In the data rows, zero lies at 4.5, halfway between 4 and 5.
Here are some points, one per row:
[7,3,4,7,4,3,4,6,7,7,6,4,2,4,4,8,5,6,4,5,3,6,4,4,3,1,4,5,0,5,3,3,4,3,9,5,6,5,5,1,4,3,4,3,3,7]
[5,5,6,3,4,6,4,3,5,2,3,3,3,4,5,6,6,4,5,2,6,5,2,2,4,4,4,4,5,3,4,3,5,6,5,3,4,3,5,5,5,4,4,6,4,4]
[2,3,3,8,7,9,1,6,3,8,2,5,4,9,1,3,1,5,1,2,2,6,2,5,3,7,3,6,5,3,2,6,3,8,3,4,5,3,1,5,4,2,4,6,4,6]
[3,5,6,6,3,6,6,3,3,3,1,7,6,4,3,3,6,3,3,7,4,2,3,5,7,3,1,8,3,3,6,3,4,3,6,5,4,5,2,4,6,4,4,3,5,3]
[3,2,4,1,4,4,2,4,3,2,7,6,2,2,2,6,4,6,5,6,2,3,4,1,2,7,7,5,2,5,5,6,5,4,5,6,5,7,3,5,3,4,3,2,9,0]
[7,4,5,5,8,4,4,4,3,7,5,5,7,5,7,7,4,5,3,5,6,1,6,6,5,6,5,7,4,3,5,2,7,2,2,5,6,6,3,5,6,5,6,6,6,2]
[3,4,7,3,7,2,3,2,3,2,0,5,3,4,7,6,2,6,5,5,4,5,5,2,6,5,3,6,4,3,5,7,4,6,4,6,3,1,3,4,2,4,6,5,6,9]
[4,3,6,7,5,4,4,2,6,7,4,3,4,3,4,4,5,3,4,4,4,1,4,4,2,5,4,4,7,4,5,1,4,3,6,6,3,2,5,6,2,3,4,3,3,4]
[5,3,5,5,4,5,5,5,5,7,5,4,5,7,5,5,5,4,6,7,5,3,5,5,2,3,2,4,5,3,5,2,4,6,5,4,5,4,4,4,0,5,6,4,4,3]
[3,5,5,7,3,4,3,6,6,4,5,3,7,4,4,0,3,7,8,3,8,3,8,4,1,5,3,3,5,4,4,4,7,5,4,6,5,5,3,3,4,4,5,6,6,4]
[6,6,3,7,5,5,6,6,7,6,4,7,3,3,5,5,5,6,7,4,4,6,3,2,8,1,6,7,3,7,6,0,4,8,3,5,5,5,2,3,4,5,4,6,7,6]
[2,4,4,6,4,4,7,4,6,5,5,6,5,5,4,4,5,3,2,4,4,3,4,5,4,4,6,3,7,3,5,2,5,4,6,6,3,4,4,4,4,6,4,5,5,5]
[5,4,5,2,3,5,4,3,5,6,3,2,6,5,3,7,6,6,5,4,5,0,5,5,4,5,6,5,4,4,7,5,4,5,2,3,5,3,4,3,8,4,6,6,4,5]
[5,5,6,4,5,2,3,4,5,5,7,7,4,3,6,1,5,4,3,6,5,5,6,3,4,5,2,3,3,2,5,4,4,5,4,3,6,5,5,4,6,3,3,6,3,4]
[2,5,5,4,5,6,5,1,2,4,5,5,7,6,3,3,6,5,7,7,3,5,3,4,4,1,8,3,5,3,5,4,3,4,4,4,6,6,5,5,5,3,4,5,4,7]
[2,5,0,3,3,4,5,4,3,7,2,5,4,0,7,6,2,3,7,6,3,3,7,6,5,4,4,5,4,7,0,6,5,6,4,2,7,3,0,7,4,9,1,4,0,5]
[4,5,6,4,5,5,4,4,6,6,3,3,1,5,6,4,5,4,4,5,5,6,7,3,5,5,3,6,8,5,4,4,6,5,7,3,6,8,5,6,6,4,4,6,6,3]
[5,4,6,7,5,7,7,5,4,4,3,3,3,2,5,5,5,4,5,5,6,7,5,3,5,6,6,3,3,4,5,6,5,7,2,3,5,4,5,3,6,3,6,3,4,3]
[4,4,5,4,4,5,5,7,5,7,7,7,6,7,3,5,3,3,7,6,4,5,4,3,8,2,5,2,6,3,6,7,3,3,5,5,4,4,3,4,6,3,3,4,4,5]
[1,7,5,2,6,3,3,4,7,8,7,2,3,3,5,5,5,5,5,7,3,6,2,3,7,4,1,5,5,6,4,5,5,3,2,6,5,2,5,4,3,4,4,3,8,3]
[5,6,6,4,6,4,4,4,6,2,4,4,7,3,2,3,6,6,4,4,2,3,4,5,5,4,2,2,5,6,4,6,5,6,6,5,6,6,4,3,2,4,5,5,4,4]
[4,7,7,5,4,2,5,6,0,3,5,4,5,8,2,5,7,2,8,5,3,6,4,3,3,9,5,8,7,7,2,2,5,4,5,5,5,6,5,3,6,3,1,3,2,5]
[7,5,2,3,2,4,3,6,2,5,2,5,4,5,4,0,6,7,5,1,6,6,6,3,6,4,8,5,4,6,5,4,1,2,7,3,6,0,5,5,2,3,5,5,5,1]
[3,2,5,6,4,5,6,6,5,4,7,1,3,4,3,2,7,2,4,5,5,3,5,4,5,5,5,4,3,2,5,2,5,5,2,5,6,5,4,6,3,6,4,2,4,6]
[6,4,5,1,7,4,6,9,5,2,5,3,4,6,7,3,5,6,6,4,2,4,3,4,6,6,3,3,4,4,5,5,5,6,5,6,5,3,4,3,7,5,6,3,3,3]
[9,4,7,5,5,4,3,5,4,4,6,2,4,4,4,3,4,0,5,5,3,3,5,5,5,4,4,5,7,4,6,4,1,3,5,4,5,4,2,5,2,6,5,4,5,5]
[3,3,7,5,3,3,3,2,8,3,5,5,6,7,5,6,4,7,6,6,6,8,1,7,5,6,5,3,3,5,1,4,1,4,5,4,2,7,3,8,4,8,6,7,3,1]
[2,4,7,6,3,3,5,7,2,3,4,6,6,6,4,6,4,1,7,5,3,7,4,5,2,3,7,7,4,5,4,6,4,3,5,4,3,6,4,3,5,4,5,3,5,7]
[6,5,6,2,5,5,4,3,3,3,8,4,5,4,6,6,5,5,4,4,5,5,7,8,4,4,5,4,7,3,4,3,7,8,7,5,5,2,3,5,6,4,4,6,6,6]
[4,4,4,5,2,4,6,5,6,3,5,5,5,5,2,7,4,7,3,6,4,5,4,4,4,5,1,5,8,5,5,6,3,3,4,4,8,4,4,3,2,5,4,3,5,5]
[4,4,4,4,7,2,9,8,5,5,3,3,7,5,4,7,7,6,3,3,7,4,6,4,7,5,7,7,4,5,6,7,3,6,6,3,2,4,3,7,2,1,3,6,5,3]
[4,5,5,3,3,6,5,4,6,5,5,6,5,4,2,7,5,2,7,0,5,2,6,6,4,4,1,6,3,5,3,4,5,4,3,2,3,4,6,5,6,4,7,4,6,3]
[8,4,5,1,3,5,9,4,6,7,4,6,4,4,5,1,8,6,5,3,3,7,3,6,0,5,5,7,2,9,5,5,5,2,4,6,7,4,4,6,4,4,5,8,5,8]
[7,3,5,4,1,5,4,9,5,6,2,4,7,3,2,5,5,5,4,9,4,6,6,6,7,6,5,5,4,0,2,6,7,3,3,5,3,3,8,6,5,5,7,5,4,4]
[7,5,6,4,4,6,4,3,6,3,4,5,5,4,5,6,5,6,4,1,6,6,3,5,5,5,4,4,6,4,6,5,4,5,2,2,6,7,5,4,5,5,3,5,3,4]
[4,6,9,4,4,4,8,1,2,7,5,5,5,8,4,2,1,6,6,5,9,5,3,4,7,3,5,3,2,6,2,5,4,4,6,6,6,5,4,5,5,5,6,0,5,5]
[4,6,3,3,7,6,6,3,6,3,3,3,6,3,4,6,3,3,6,4,6,6,3,7,5,5,6,3,4,3,6,5,6,4,6,6,5,4,6,2,4,4,4,6,3,3]
[6,7,4,8,6,9,4,3,4,6,4,5,7,5,7,6,8,4,3,8,5,6,6,3,2,9,5,0,2,7,7,6,5,4,4,3,0,2,3,4,6,7,4,2,5,5]
[6,4,5,2,5,9,4,7,1,5,4,2,5,4,5,3,0,5,0,4,4,5,3,6,2,1,2,6,4,7,3,6,2,5,3,5,0,4,6,2,4,4,0,6,6,4]
[4,5,4,4,6,4,3,6,6,2,4,4,6,4,8,1,5,5,5,5,4,5,5,6,5,4,5,7,6,3,4,2,4,5,6,1,3,5,5,4,6,5,5,2,6,5]
[6,3,5,5,8,5,5,6,4,1,5,6,2,4,2,5,6,7,3,6,4,4,5,6,7,1,4,1,6,6,3,2,6,3,5,5,5,3,4,6,5,5,5,3,5,5]
[4,9,5,3,4,4,4,8,3,5,5,3,1,4,3,6,3,7,2,4,5,6,4,5,1,2,6,6,4,2,9,5,6,5,3,4,2,6,4,9,5,7,8,4,0,4]
[5,6,4,8,4,3,8,2,2,3,5,3,1,4,6,6,5,7,6,2,1,6,5,3,6,5,3,4,6,1,4,6,4,4,2,4,4,1,5,4,5,6,5,6,6,3]
[6,5,3,5,6,4,4,5,6,2,3,6,0,6,4,3,6,3,7,5,7,3,6,7,3,4,3,2,5,5,5,6,4,3,4,5,5,5,4,5,4,3,4,3,6,5]
[6,4,4,3,6,6,5,4,6,2,5,3,3,6,5,5,4,4,6,3,7,6,3,5,6,5,5,6,4,3,6,5,7,3,5,4,5,3,4,4,5,6,3,4,4,4]
[3,2,3,8,4,3,4,4,2,2,6,5,6,7,6,4,2,3,5,5,3,2,4,5,5,2,3,5,3,9,8,6,8,6,3,2,5,4,9,8,4,4,6,7,3,3]
[4,2,0,2,3,5,4,1,1,5,8,5,3,2,4,4,4,6,4,6,6,5,5,4,6,7,3,6,7,5,3,4,4,4,4,6,1,8,3,3,2,2,9,5,2,7]
[5,4,4,4,6,3,5,6,4,2,6,5,6,4,4,4,5,2,3,5,6,4,4,3,2,4,4,2,4,3,3,4,3,5,3,4,6,6,4,6,4,5,4,6,6,6]
[6,5,4,5,2,6,5,4,7,5,4,7,6,6,6,5,5,2,4,3,4,4,3,1,4,4,5,3,7,4,4,4,6,7,5,8,5,5,5,6,3,4,4,2,4,5]
[7,5,3,6,7,5,6,2,5,6,4,2,8,4,4,5,4,6,6,3,3,6,5,6,6,6,5,5,3,3,6,5,5,7,5,3,5,5,6,5,5,5,3,0,6,5]
[3,3,4,3,5,2,2,4,6,6,3,4,4,4,6,5,7,5,5,2,5,6,3,7,3,4,3,4,6,4,6,5,3,5,4,5,4,5,5,4,7,4,4,2,5,5]
[4,3,4,4,3,4,6,6,7,2,6,7,6,3,4,6,1,7,4,7,5,5,3,3,1,7,8,6,8,6,5,2,4,4,5,4,7,3,6,4,4,3,4,2,5,6]
[5,4,3,5,8,3,5,5,5,6,5,5,7,3,4,3,3,1,4,3,4,3,2,2,3,4,6,3,7,4,3,4,2,3,4,4,5,5,5,4,4,6,6,6,4,4]
Along one direction, these points spread out more than along any other. Take the direction at right angles to it along which they spread out most. Then take the direction at right angles to both along which they spread out most. Go by this last direction. How many in every 100 of the points above lie lower along it than each point below? Answers are rounded to whole numbers. More than half of the points above lie lower than the first one.
[3,5,4,4,1,5,2,7,3,6,4,4,3,3,7,6,4,6,4,3,3,3,2,7,8,8,6,0,3,7,5,1,6,2,4,4,5,7,3,4,3,2,4,6,7,7] -> 77
[1,5,4,3,7,6,5,3,7,2,5,5,3,6,6,4,3,6,3,2,2,1,8,2,7,7,4,7,2,4,3,5,5,2,4,3,3,5,4,4,2,4,4,5,3,8] -> 60
[3,1,3,5,3,2,3,4,3,3,5,5,6,5,3,5,2,2,5,4,5,7,8,5,7,7,1,5,2,7,9,2,2,7,6,6,5,4,7,8,7,7,5,6,3,4] -> 25
[4,4,5,3,6,5,1,7,4,6,3,7,7,4,5,7,8,4,2,2,7,7,7,4,6,3,7,6,4,5,4,5,5,4,4,6,6,4,6,2,0,5,5,5,4,3] -> 87
[3,6,6,8,4,6,3,8,3,7,8,7,2,2,6,5,6,7,8,5,7,0,2,6,6,8,5,7,5,4,3,8,1,6,8,7,5,5,9,5,6,8,4,7,6,6] -> 60
[3,4,3,5,4,6,6,6,4,4,3,3,6,5,6,6,5,4,4,5,4,5,7,2,2,3,3,2,4,3,3,3,3,3,8,6,7,6,5,5,6,5,6,5,6,5] -> 32
[4,4,2,6,3,4,3,3,4,2,6,3,5,4,4,2,5,1,1,5,7,3,0,6,5,3,4,7,4,5,3,8,7,4,6,3,7,3,3,5,7,5,7,3,6,4] -> 23
[6,6,4,2,3,1,4,4,4,7,2,3,1,6,1,5,5,4,2,7,6,1,5,4,6,6,7,3,4,5,4,5,5,7,4,2,3,4,9,2,5,7,5,6,4,5] -> 43
[5,7,4,7,2,3,3,2,8,1,5,3,5,6,5,5,4,4,4,6,5,5,8,7,6,5,7,5,4,6,2,6,1,4,1,9,4,5,5,6,7,3,5,6,3,3] -> 32
[3,3,7,6,4,4,5,5,4,6,6,5,6,3,4,4,5,4,3,3,3,5,6,2,6,2,6,2,8,5,5,7,4,3,5,6,4,7,4,5,7,5,5,3,4,6] -> 28
[4,5,6,5,5,6,6,2,6,5,6,4,3,4,4,6,4,3,4,5,4,7,7,7,5,6,7,4,5,4,5,6,7,5,5,3,5,3,4,3,5,4,4,7,6,3] -> 43
[5,4,5,4,5,3,5,4,5,6,4,7,3,5,7,1,5,3,4,4,3,5,6,7,4,5,4,4,5,3,5,5,5,6,5,4,4,6,6,4,4,5,5,3,5,3] -> 32
[7,2,2,5,4,2,2,3,6,6,2,3,6,6,3,5,4,6,7,5,6,5,5,3,5,4,6,6,4,4,4,5,9,4,4,5,2,6,5,6,7,6,4,6,4,4] -> 42
